In the data rows, the value 128 means zero.
Each row has a hidden score. How much does it go up from the first row of each pair to the second? 6 means little or no change, 12 a big rise and 0 a big fall.
[120, 102, 118, 185, 110, 131, 179, 194]
[76, 138, 144, 157, 102, 131, 149, 141] -> 10
[102, 119, 134, 109, 105, 122, 123, 101]
[141, 108, 107, 154, 117, 147, 170, 152] -> 1
[110, 127, 131, 161, 128, 121, 136, 112]
[127, 133, 127, 113, 131, 134, 121, 94] -> 5
[147, 138, 129, 112, 155, 134, 132, 81]
[69, 148, 159, 143, 122, 128, 141, 113] -> 9
[148, 144, 140, 138, 148, 145, 131, 144]
[134, 135, 117, 110, 124, 106, 98, 96] -> 8
[155, 102, 109, 180, 112, 156, 157, 146]
[133, 103, 123, 133, 116, 121, 110, 129] -> 10
[143, 109, 148, 115, 135, 121, 111, 138]
[137, 137, 115, 98, 174, 119, 123, 115] -> 7
[93, 110, 127, 115, 116, 115, 120, 131]
[135, 135, 115, 131, 131, 133, 102, 113] -> 6
[135, 112, 128, 122, 95, 129, 107, 124]
[123, 127, 104, 118, 91, 132, 135, 115] -> 6
[147, 147, 112, 166, 108, 155, 156, 142]
[135, 147, 118, 98, 143, 104, 83, 74] -> 11
[135, 116, 131, 151, 96, 132, 183, 132]
[76, 141, 120, 151, 99, 138, 130, 122] -> 7
[151, 128, 131, 116, 133, 117, 116, 123]
[128, 135, 109, 136, 163, 146, 155, 143] -> 3
[102, 111, 125, 103, 87, 112, 129, 102]
[136, 124, 122, 127, 104, 126, 116, 118] -> 6
[129, 145, 120, 125, 153, 119, 109, 122]
[133, 133, 117, 123, 122, 115, 104, 113] -> 5
[74, 134, 141, 151, 129, 121, 152, 146]
[102, 124, 138, 108, 112, 115, 121, 124] -> 6
[90, 136, 152, 137, 124, 107, 137, 154]
[154, 113, 125, 110, 139, 121, 99, 114] -> 1
[160, 121, 167, 151, 124, 130, 128, 133]
[143, 121, 135, 131, 149, 109, 130, 139] -> 7
[136, 153, 128, 145, 139, 130, 118, 131]
[128, 129, 142, 117, 114, 118, 103, 135] -> 6
[116, 97, 126, 164, 123, 109, 140, 199]
[129, 127, 127, 151, 105, 133, 131, 144] -> 6
[104, 137, 139, 113, 113, 116, 111, 144]
[156, 142, 127, 71, 142, 120, 85, 106] -> 6
[143, 139, 119, 108, 142, 109, 108, 114]
[112, 136, 115, 105, 86, 118, 127, 122] -> 5
[132, 106, 107, 130, 151, 116, 129, 107]
[142, 125, 128, 123, 157, 116, 105, 136] -> 9
[134, 149, 115, 106, 123, 122, 136, 99]
[93, 102, 104, 98, 83, 110, 142, 102] -> 2
[175, 138, 122, 110, 110, 139, 135, 132]
[120, 119, 136, 118, 130, 134, 84, 114] -> 5
[104, 124, 114, 95, 91, 125, 135, 113]
[154, 127, 136, 170, 144, 141, 177, 158] -> 6
[130, 114, 154, 121, 148, 125, 148, 124]
[99, 115, 164, 140, 146, 120, 121, 125] -> 7
[114, 130, 95, 108, 82, 108, 110, 95]
[93, 108, 122, 169, 98, 138, 158, 169] -> 2
[143, 132, 148, 111, 143, 140, 105, 156]
[50, 133, 187, 143, 123, 119, 138, 131] -> 10
[140, 154, 118, 99, 162, 129, 115, 65]
[195, 139, 88, 89, 175, 118, 104, 111] -> 4
[142, 135, 115, 135, 171, 119, 144, 130]
[109, 102, 124, 153, 92, 155, 150, 151] -> 0
[127, 148, 137, 142, 168, 158, 139, 109]
[136, 101, 99, 180, 113, 153, 176, 180] -> 1
[149, 145, 139, 153, 140, 142, 166, 125]
[147, 112, 135, 111, 126, 109, 135, 125] -> 6
[111, 151, 95, 125, 109, 128, 74, 98]
[157, 125, 133, 92, 149, 127, 112, 123] -> 5
[120, 131, 123, 107, 94, 118, 105, 132]
[145, 138, 99, 131, 169, 134, 120, 140] -> 4
[161, 63, 139, 109, 161, 157, 107, 130]
[153, 119, 122, 92, 105, 140, 122, 127] -> 12
[125, 130, 119, 106, 129, 107, 95, 112]
[161, 142, 152, 117, 138, 126, 127, 131] -> 7
[171, 137, 133, 117, 124, 141, 129, 124]
[140, 137, 134, 121, 128, 137, 114, 167] -> 6
[141, 151, 128, 110, 112, 135, 118, 141]
[109, 96, 145, 131, 115, 117, 124, 132] -> 4
[143, 123, 140, 121, 145, 114, 139, 137]
[173, 104, 144, 121, 141, 161, 134, 111] -> 0
[127, 118, 128, 112, 145, 111, 114, 130]
[137, 139, 120, 90, 165, 109, 115, 103] -> 8
[140, 102, 131, 171, 154, 143, 157, 162]
[90, 161, 164, 114, 135, 116, 143, 141] -> 12
[124, 122, 166, 160, 145, 136, 143, 166]
[153, 158, 104, 65, 143, 105, 88, 78] -> 10
[143, 151, 118, 114, 157, 125, 118, 114]
[92, 138, 140, 134, 154, 135, 120, 134] -> 5
[151, 144, 134, 110, 165, 116, 118, 124]
[161, 126, 124, 113, 146, 123, 114, 139] -> 3
[122, 144, 123, 133, 131, 126, 115, 119]
[95, 139, 122, 160, 77, 141, 143, 117] -> 4
[163, 146, 144, 174, 147, 160, 181, 118]
[147, 115, 98, 198, 110, 163, 187, 200] -> 1
[110, 104, 138, 112, 126, 109, 140, 108]
[118, 101, 122, 110, 112, 120, 126, 145] -> 4
[97, 154, 101, 151, 57, 143, 148, 104]
[135, 104, 125, 103, 132, 124, 119, 127] -> 4
[145, 135, 152, 160, 138, 131, 125, 155]
[133, 109, 110, 172, 128, 149, 181, 174] -> 0
[120, 94, 137, 145, 151, 114, 116, 133]
[55, 138, 157, 154, 101, 110, 138, 121] -> 11
[92, 120, 139, 150, 59, 159, 152, 145]
[123, 129, 126, 125, 149, 125, 88, 138] -> 10
[128, 127, 128, 110, 123, 129, 74, 114]
[157, 105, 100, 181, 103, 181, 170, 198] -> 0
[119, 155, 128, 120, 144, 140, 145, 154]
[112, 121, 116, 125, 87, 129, 130, 125] -> 3
[158, 113, 84, 195, 104, 194, 179, 191]
[136, 126, 141, 160, 154, 128, 138, 147] -> 12
[144, 128, 130, 83, 142, 110, 99, 79]
[149, 132, 133, 113, 106, 143, 111, 112] -> 3
[119, 114, 134, 104, 131, 107, 125, 99]
[129, 105, 126, 100, 124, 132, 110, 136] -> 2
